Each row has a name. After each piece below comes the name of the row it's from, unless a question asks for something else. Each question is about the rows just above it.

E: [-62 -31  -1 -34  31 -40  -8 -47 -43 -17 -38  28  13  24  -8 -34 -54]
Z: [ 49  -6  12  22 -32  10  35  43  81 -30  24  -2  -8  42  15 -34 -52]
M: [-58 -36  -1 -35  31 -38  -9 -43 -53 -20 -35  28  -3 -26   1 -12   5]
D: [-62 -31  -1 -34  31 -40  -8 -47 -43 -17 -38  28  13 -29  -3 -14  10]
Q: [-30 -67 -31 -28  24 -34 -34 -43 -13  14 -37  65  -1 -25   4   5  68]
V: [ 56  -5   7  22 -35  11  34  34  77 -12  -1  16 -31 -29  24  -1 -54]
P: [-46 -47  -3 -38  21 -31  -6 -30 -67 -31 -29  24  16 -12  -1  -1  -3]
T: [-73  -7  33 -16  43 -39 -53 -21 -27  48 -53  63  10 -20  -1  -3  65]
How many entries does [-62 -31  -1 -34  31 -40  -8 -47 -43 -17 -38  28  13 -29  -3] have? : 15
which: [-31 -29  24  16 -12  -1  -1] : P
[-30 -67 -31 -29  24] is in which row? : P
Put [ -1 -39 -53  43  -3  10 -73  -7 -53 -27  48  63 -20 -16 -21  65  33] back in order: which row is it? : T
which: [-16  43 -39 -53 -21 -27  48] : T
Number of entries in [-62 -31  -1 -34  31 -40  -8 -47 -43 -17 -38  28  13 -29  -3 -14  10]: : 17

C: [-30 -64  32  -9  16]
B: [-63 -63 -63  -2  21]
X: [49 32 -8 49 59]
N: [ 46 -20  -9  32  -8]
S: [-35 -28  48 -14 -46]
A: [ -3  13  13   8 -13]
Count the entries of [-30 -64  32  -9  16]: : 5
The value that A holds more than once: : [13]
which: [-9 32] : N
Which value appears more than once in X? : [49]
The value that B holds more than once: : [-63]
Where do [-9 32 -8] appear? : N

R: [  2 -19   6 -11  11 -17 -15  15   2 -21 -13   5  34  34  13]
W: [-14  30 -10  19 -12   2 -16 -33 -16  -3 -15 -20  -2  -5 -19]
J: [-25 -13  14  34  14  14 -23  -6 -32 -22  21   2  56  10  33]
L: [ 10 -10  30 -16  -3 -15 -12 -16  19   2 -33   2 -10  19 -16]
F: [ 58 -57  -1 -19  21 -41  18   8 -25  30   8   9  -2 -11  32]
H: [-22   0   3  27   7  26 -21   1 -22 -21  16   5  58 -21  35]
K: [-27 -28   8  15  18  -9  12   6   4   3  37   2 -34 -20 -16]
Y: [  7   3  35 -30   3 -16 -13  56  33  10 -15   3  30  51   7]
Which value appears more than once in J? : [14]
which: [ 30 -10  19 -12   2 -16 -33 -16  -3 -15] : W
[-19   6 -11  11 -17] is in which row? : R
Count the entries of [ 58 -57  -1 -19  21 -41  18   8 -25  30   8   9  -2 -11  32]: : 15
How many entries does [-14  30 -10  19 -12   2 -16 -33 -16  -3 -15 -20] have? : 12
Which value appears more than once in F? : [8]
Which row holds [ 10 -10  30 -16  -3 -15 -12 -16  19   2 -33   2 -10  19 -16]? : L

Faki: [ 17  17  17  23 -14  23 -29  17  27 -23]
vober: [-36  14 -25  27  31  46   1 -46  51   3]
pano: [-60  16 -28 -19 -28 -28  11 -30  -2   7]
tida: [ 27 -24  28   2  -9 -19 -15  21  -9 -12]
Repeated in pano: : [-28]
which: [ 27 -24  28   2  -9 -19 -15  21  -9 -12] : tida
How many entries does [-36  14 -25  27  31] have? : 5

